128 stands for zero in the data rows.
Each row of this table is followed by its label. One hidden rule gives the labels. It looks at one to three of the table's principal directions, none of them among the few with the most spread.
[139 135 134 130 125 172 117 175 101 128 114 143 119 127  82  88  86 171 100 166 198 168 120 118  63  46 114 153  79 106 142 163  89 109  89 153  85 104  95 128 150 132 114 119 164  99 168 125 126] z643
[141 105 131 120 142 112 146 160 156 149 141 137 104 149 128  88 129 108 107 135 157 139 121 116 123 118 140 143 161  95 128 116 123 134  89 157 144 110 125 115 125 121 112 118 145 135 147 136 141] z643
[162 144 124 120 142  98 139  90 140 147 120 116 120 131 162 143 163  73 169  87 106 133 127 122 166 175 142 122 173 196 109  80 158 133 165 121 138 153 134 155  93 134 130 168  89 150 124 126 141] z501
[137  97  98 155 139  98 195 101 140 152 140 116 187 170 128 106 118  84 120 125 147 119 132 134  90 147 158 150 130 100 181 118 114 120 134 166 176  99  59 157 109  75 123 189 152 124 139  91 140] z643
[108 131 152 113 120 121 110 104 128 115 117 147 106 105 148 155 142 144 156 131  78 103 123 134 180 162 124 103 133 158 111 104 139 141 145  97  99 139 173 131 133 154 133 110  93 135  98 163 123] z501
[111  88 160 110 107 146 109 181 133 135  94 168  97 132 121  92  94 182 107 171 183 137  99 127  92 108 144 134 106 111 144 129  73 123  74 129  69  89 115 103 145 132 106  90 140 134 123 162 136] z643
[109 129 150 116 100 133  77 119 100 104  89 136 116 106 151 183 142 192 141 132  92 104 124 139 145 153 128 115 123 166 104 115 140 131 132  57  71 138 170 118 127 156 120  86 117 153  85 170 116] z643
[156 155 127 148 160 111 164 125 124 207 163 193 120 131 115  92  93  84  88 130 153 174 122 101 118 113  58 155 111  46 151 119 124 151  54 143 155 116 145 187 164 122 155 120 155  84 192 135 122] z691
[121 103 127 125 127  99  99 102 136 109 108 123 141 130 179 155 151 150 140 108 114 124 132 127 143 181 146 120 150 162 114 106 147 128 135  83  97 140 116  99 109 137 126  94 119 163  85 124 142] z691
[138 153 123 120 143 117 115 116 134 123 138 109 120 129 153 151 157 102 163  97 101 131 144 122 165 149 128 133 157 149 105 108 166 146 153 110 151 160 161 129 121 138 122 116 104 139 116 128 125] z501
[109 100 144 114 114 133 108 170 148 126 115 139 118 120 150 127 107 160 140 139 152 124 114 133 121 117 147 126 110 120 142 136  98 137 116 100 107 118 140  90 147 145 130  83 112 123 100 163 120] z643
[181 161  97 140 167  51 179  73 123 198 156 122 166 164 174 150 145  13 131  71 111 128 170 106 146 184 119 129 178 134 121 114 188 149 141 148 205 168 116 169  88  96 153 198 100 144 166  78 142] z691
[116  96 150 110 114 167  94 174 149 102 108 141  97 108 128 100 109 188 137 152 169 152  95 132 113  96 145 128 103 143 136 123  86 118 114 112  69 104 119  91 150 160 119  76 134 123 100 164 135] z691
[167 128  95 142 177  96 155 108 165 156 179 115 137 150 155  87 149  61 119  82 149 184 141 103 141 153 108 148 180 105 118 100 163 130 113 154 179 143  98 135 114 117 141 124 152 134 151  77 159] z691
[132 177 134 126 128 136 104 104  91 118 124 136 119 111 125 159 135 146 144 127 100 130 139 116 143 130  98 126 121 149 100 131 159 136 136 109 109 152 159 154 132 144 117 114 122 128 133 122 112] z643
[132 146 121 124 118 190 107 146  98  74 107  72 131 123  72 139 136 145 136 139 130 120 147 157 109  46 157 132  92 171 128 162 124 102 183 146 118 139 114 112 124 135 119 177 124 114 135 134 125] z501
[ 99 103 138 122  98 144 124 149 119 107 115 115 133 135 110 139 124 161 108 152 117  88 131 151 116 124 153 118 123 117 134 143 112 118 128 127 127 112 131 107 126 115 115 134 136 145 107 145 126] z691
[167 162  95 149 178  96 135  86 127 159 149 118 151 147 150 126 146  58 135  76 134 176 160 109 140 139 101 154 141 126 126 113 171 141 131 129 163 168 113 154 120 120 145 141 121 117 159  87 141] z643
[180 148 109 132 155 117 157 126 152 152 151 129 115 119 116 101 138  66 118 108 152 161 105 105 118 104 114 128 144 135 120 134 137 124 131 172 158 126 107 140 115 133 154 170 140 109 180 104 130] z643
[ 95 114 151 130 120 113 107 123 116 133 113 173 130 128 143 135 112 168 113 147 122 121 128 123 131 159 108 130 111  95 134 125 114 139  87  99  92 119 139 123 149 125 125  78 129 130 113 143 125] z501
[154 176  98 141 177 110 155  74 141 133 180 105 125 131 119 120 174  39 144  86  82 146 151 114 183 145  91 129 166 121 102 114 186 142 162 172 197 165 149 164 115 119 145 166 120 113 166  81 133] z643
[151 144 140 119 152 142 139 165 160 155 163 163  78 116 116  73 119 108 130 133 161 180  99  99 136 102  91 150 140  87 122 108 117 143  85 156 140 113 154 144 158 145 127  91 146  98 163 143 126] z501
[137 136 122 127 140  90 128  59 157 114 134 124 129 103 177 160 181  95 178  83  67 123 108 120 190 213 122 101 169 191  99  82 165 135 182 103 130 150 142 140 101 144 152 134  96 145  97 114 130] z643
[ 99 103 132 121 106 165 136 167 146  91 133  96 129 124 105 127 126 155 147 150 120  96 116 156 122  96 162 132 114 112 150 136 101 125 155 131 148 104 142 106 142 126 115 126 134 115  98 161 112] z643
[113 143 159 123 129 114 129 124 123 149 134 185  93 123 121 111 122 135 115 150 113 127 118 107 152 158  89 128 140  94 113 112 124 143  81 139 113 117 163 155 145 126 114  98 129 126 146 138 122] z643
[ 67  59 165 111  77 153 112 159 144  70  95 136 125 104 134 149 123 231 149 180 101  70  87 162 126 136 172 118 103 127 151 112  77 120 137  78  71  73 145  88 149 146 113  78 137 130  53 208 109] z691
[100 110 178 102  90 151  80 172 115 131  79 194  80  94 137 141 100 222 135 176 141 120  77 128 115 120 118 126  87 120 132 117  83 145  76  66  38  93 184 121 165 166 114  47 129 122  99 215 101] z643
[159 139 108 145 143 134 133 125  95 137 121 112 160 143 107 111 110 119  96 124 176 163 157 120  79  85 118 143 106 138 131 160 124  96 122 154 113 135  62 132 115 115 143 170 147 117 173  83 147] z643
[106 190 137 132 130 162  96  97  73 108 120 144 114 123  86 155 139 145 137 142  82 123 146 131 147 121  85 140  95 112 116 132 151 148 130 124 122 149 181 173 152 121 102 119 126 115 141 128 104] z501
[121  97 129 115 105 159 127 142 146 109 113 133 120 102 124 132 121 160 146 150 133 113  75 148 107 107 149 108  92 139 153 132  97 130 148 118 107  91 133 117 137 144 141 128 139 116 101 164 114] z691
[129  81 144 112 103 126 126 170 175 129 117 137 104  98 154 116 117 160 133 135 155 127  77 127 121 130 153 103 139 154 128 121  90 115 121 105  94 100 124  88 126 162 147  99 126 134  99 165 127] z643
[146 134 125 129 136 140 152 140 128 138 139 127 125 128 108 114 122 116 132 138 136 134 122 129 116  92 126 144 119 113 142 124 122 130 127 145 141 113 131 149 136 129 128 148 142 103 151 145 121] z501
[119 114 127 123 107 143 121 146 129 103 116 102 138 115 133 160 136 158 151 132 114 101 117 147 120 113 153 130 117 139 135 131 121 127 157  94 126 118 145 112 129 140 129 123 129 124  98 164 107] z643
[135 137 109 143 154  95 149  95 121 146 146 108 152 165 133 121 148  75 114 101 116 131 173 123 145 162 122 140 165 115 119 118 160 127 128 154 170 154 110 144 105  93 122 160 124 145 148  82 151] z643
[130  91 111 149 129 104 162 112 130 156 127 126 169 153 141 122 120 118 107 123 139 127 132 141 105 150 137 144 130 103 162 108 116 120 111 116 141 108  94 146 119 103 138 148 151 131 124 128 141] z691
[158 147 129 131 130 108 110  85 104 118 114 125 147 118 160 154 144 137 132 100 123 149 139 108 128 171 118 117 150 202  91 115 156 101 147 105  88 149  85 132  97 140 141 140 126 158 124  90 148] z691
[136 141 138 125 125 167 117 169 124 133 130 150  91 109  89 103 110 157 110 154 155 156 101 121 107  68 102 145 104  97 129 135 108 130  90 132 109 108 154 140 158 149 120  98 160 100 154 160 111] z643
[161 118 102 137 137 110 169 107 139 133 141  80 161 140 134 134 149  76 131  99 119 118 143 140 128 132 155 123 156 163 131 121 145 107 174 146 168 135  91 133  91 116 152 204 124 134 136 110 145] z501
[136 134 112 138 116 115 155 124 108 137 124  92 171 156 125 153 123 102 124 118 126  96 159 140 103 129 161 133 134 139 143 146 137 120 155 138 171 137 101 136 104  95 119 187 120 143 131 105 126] z501
[135 104 136 135 144 124 137 146 146 153 140 176 122 127 138  73  99 152 111 144 184 183 102 102  98 129  97 152 118  83 144 111  94 123  66 134  95  92  95 135 151 130 133  78 168 108 144 123 141] z643
[144 135 119 147 142 100 182 146 111 206 145 161 156 176 112 101  78  75  82 140 172 131 153 117  82 106 120 162 112  46 177 146 114 147  68 167 185 114 107 166 142  80 122 164 143 109 183 117 127] z501
[121 131 135 133 130 146 139 152 110 138 138 129 135 135 116 128 108 152 137 147 127 130 146 138 123  89 119 166 107  84 152 114 120 138 109 103 132 119 158 153 159 135 114 104 142  97 130 176 112] z643
[136 128 114 140 149  86 144  96 107 143 132 114 159 164 139 131 138  93 104 113 120 120 180 123 134 151 130 132 154 126 119 132 158 121 124 147 144 151  97 131 100 101 127 163 121 147 149  88 153] z643
[111 152 141 120 106 157 103 163  96 123 113 125 126 126 106 155 106 147 122 143 131 106 145 140 110  91 129 126  91 115 132 171 117 136 130 119 134 140 155 113 147 125 125 127 110 121 129 144 106] z691
[125 146 119 126 134 109 122  76 123  94 131  87 141 122 154 174 172 113 171  98  59  98 158 137 186 169 142 109 162 187  97 108 179 129 194 106 139 168 148 131 100 140 127 147  92 149  97 118 130] z643
[131 117 121 108 105 148 124 131 152  67 119  66 126 109 119 154 160 118 153 120 101  83 114 151 140 115 190  83 143 209 110 153 135 106 216 150 143 135 111  78  93 139 136 187 100 150  98 119 129] z691
[137  89 143 116 121 126 118 146 176 129 119 149 102 104 166 112 134 153 149 121 149 154  73 121 133 154 139 127 145 153 129  83 102 124 116  91  92 100 125 110 132 159 139  82 134 135  93 166 135] z691
[ 69 138 140 126 106 177  98 136 107  64 124  98 121 124  86 154 145 178 147 154  72  85 148 162 157 109 137 135 107 110 127 134 129 135 157 112 133 135 182 121 153 126  90 102 123 123  90 158 104] z501
[148 144 128 130 137 135 121 135 113 140 127 139 124 140 113  97 114 120  99 128 173 167 137 107  99 118 112 134 128 132 116 144 122 110 103 163 115 132  84 128 121 115 125 139 142 137 162  82 150] z691
[118 128 141 126 129 134  99 134 136 129 129 173 110  98 147 116 108 173 132 138 148 163  97 107 124 133  91 125 104 113 123 128 112 136  93 100  80 118 138 122 157 156 138  55 141 113 119 134 119] z643
[144 149 115 145 145  87 172 129  77 191 135 123 168 197 104 128 106  57  67 128 141 103 207 127  99 112 128 155 138  68 146 162 149 135  90 178 194 148 107 155 113  64 118 205 124 135 195  96 141] z501
[109 126 154 115  96 188 105 178 103 101  99 143 108 109  85 117  91 202 127 182 161 126 104 138  84  63 134 131  70 127 143 158  78 114 117 131  73  95 127 119 156 142 109 112 143 106 128 161 110] z643
[125  90 131 116 116 120 128 138 167 101 131  99 124 116 151 132 155 130 137 114 115 110 113 138 149 155 158 104 165 162 110 117 124 110 159 120 129 123 119  83 106 140 147 131 119 150  95 137 141] z691
[133 124 123 116 133 112 135 109 151 121 133 108 119 126 151 134 156  99 160 108 103 115 126 131 164 161 148 107 162 168 112 109 147 133 166 134 142 143 138 123 104 133 129 146  99 146 110 121 137] z643
[ 98 142 139 136 118 171 106 139  98 100 117 132 125 122  80 124 115 168 114 156 126 128 137 141 117  89 111 140  85 105 136 150 107 119 121 131 106 124 135 131 155 125 117 117 139 106 135 136 117] z691
[ 96 109 145 107 113 106  60 103 147  86  94 143 106  92 191 173 161 181 165 113  91 113 100 123 172 198 132  88 139 182  89 115 142 142 146  60  62 146 161  77 120 166 135  49  95 163  60 141 123] z643
Which label does each new row get?
[123 120 119 136 133 117 142 103 138 120 138 125 147 130 143 129 134 128 146 123 115 127 124 127 134 153 131 131 133 129 137 111 133 129 142 125 134 122 115 140 125 123 125 125 134 127 113 115 128] -> z643
[142  91 129 127 135 113 135 133 182 138 135 146 112 118 159 100 138 124 130 114 149 157  83 117 133 159 136 130 156 133 133  86 113 126 109 115 120 103 111 116 126 142 138  97 145 136 109 142 143] -> z691
[149 169 103 134 142 145 134 102 118 108 148  73 140 122 111 156 164  84 154  94  87 124 153 142 154 111 125 129 138 158 112 129 168 125 192 134 177 163 146 145 114 130 142 178 115 118 136 115 121] -> z691
[129 137 126 145 135 158 141 143 124 148 153 158 121 122  95 100 109 143 102 145 143 163 107 124 107  98  82 162 103  55 151 116 111 135  78 126 141  99 146 167 168 126 129  97 182  93 151 149 114] -> z691
[147  78 126 111 123 105 130 143 188 131 116 122 104 118 169 113 146 121 143 112 150 133  80 125 133 151 171 108 167 172 123  99 116 124 135 117 111 110 113  91 102 151 134 117 122 154  98 146 143] -> z643
[133 180 110 146 156 122 127  84  93 147 144 129 140 142 116 149 138  89 127 108  92 137 169 127 154 127  89 146 119 103 127 124 173 153 127 122 163 167 164 175 139 118 126 137 121 114 153 115 120] -> z643
[131 118 156 102 126 141 110 203 152 130 135 142  77 119 126 106 114 149 122 149 155 134 118 117 133  79 138 138 138 103 117 133 114 141  90 125 119 118 166  88 154 160 115  75 127 120 132 182 121] -> z691
[134 124 132 129 128 119 129 128 111 147 121 146 140 132 136 133 116 130 111 131 140 131 133 125 110 131 115 129 115 114 133 137 123 127 109 122 118 123 118 130 130 121 146 134 133 125 140 129 132] -> z691
[128 116 154 120 128 136 114 164 147 148 124 187  93  94 142 109 102 172 139 151 155 160  80 111 122 107  97 145 100  96 140 107  92 145  77  88  78  96 163 133 171 169 140  53 142  90 128 193 107] -> z643
[134 143 146 117 130 131 148 158 148 158 146 159  97 119 126 115 110 110 149 140 130 129 107 118 141 112 121 140 127  99 142 113 116 156 110 133 152 115 173 150 156 140 121 112 117 103 138 170 106] -> z501
[131 119 138 135 112 128 172 162 128 163 128 153 140 144 104 109  87 121 109 158 161 114 113 127  83 104 143 148 108  86 172 137  87 129  98 153 152  89 109 150 143 102 116 155 144 110 150 145 114] -> z501
[126 128 129 132 109 147 105 141 102  99 103 110 146 122 106 142 113 162 102 140 147 120 140 134  92  91 143 116 100 156 124 175 114  98 140 130  98 131  86  95 121 130 134 147 132 132 132 110 129] -> z643
[142  86 138 102  92 118 120 151 142 130  89 122 137 112 178 156 111 153 149 126 156 104  99 137 100 140 184  87 123 204 133 140 104 114 158  97  87 116  97  83 101 150 151 145  99 157  86 149 135] -> z501
[113  89 151 113 103 115 107 141 131 127  96 155 116 125 152 135 123 172 110 145 138 111 107 129 117 160 144 110 135 139 122 122 109 122  99 103  80 107 122  99 120 133 125 100 131 160 101 150 138] -> z501
[ 99 129 143 118 104 126 100 107 116  96 103 123 133 113 151 191 154 157 164 125  67  79 125 147 159 168 143 113 123 155 119 116 142 144 165  75 116 138 173 119 128 136 125 112 100 144  78 164 106] -> z691
[127 127 111 134 145 140 141 133 152 122 162 102 126 137 115 111 145  95 127 112 118 137 135 137 146 119 126 140 144  96 133 120 140 135 136 145 182 134 141 126 135 119 130 129 139 120 129 124 132] -> z691
[ 99 121 148  99  96 159  83 154 134  73  94 112 100  99 129 157 140 179 170 145 112  95 104 144 138 116 163 101 111 177 112 146 113 131 171 107  89 129 158  83 129 155 113 104  96 137  83 158 108] -> z643
[130 120 162 116 132 119 115 156 141 159 133 189  80 112 136  99 114 146  98 144 144 154 106 104 143 135  88 129 141  94 110 109 113 136  58 117  93 112 158 124 152 152 140  72 139 124 145 166 134] -> z691
[136 168 108 146 135 142  99  75 106  95 128  86 144 112 119 168 170 114 134  84  80 139 154 138 162 145 107 121 138 181  96 120 171 110 179 101 135 175 132 140 111 137 147 151 119 138 120 101 133] -> z691
[120 120 122 138 136 111 138 109 145 122 147 136 132 114 135 115 132 131 121 127 118 134 118 116 140 148 107 115 137 117 118 130 129 121 124 136 123 123 117 125 127 133 144 113 140 120 131 104 129] -> z643
[103 113 125 128 108 169 155 150 143  97 148  85 136 123 101 138 135 140 158 142  92  90 122 167 140 102 156 138 121 109 155 115 115 129 171 121 173 108 162 136 144 126 118 142 136 108  95 174 107] -> z691
[107 108 149  97 101 132  73 129 137  86  95 135 102  87 177 165 141 200 172 135 110 110  94 129 148 158 143  87 125 190  96 125 129 133 153  72  53 130 157  85 122 175 128  66 105 153  67 154 118] -> z643
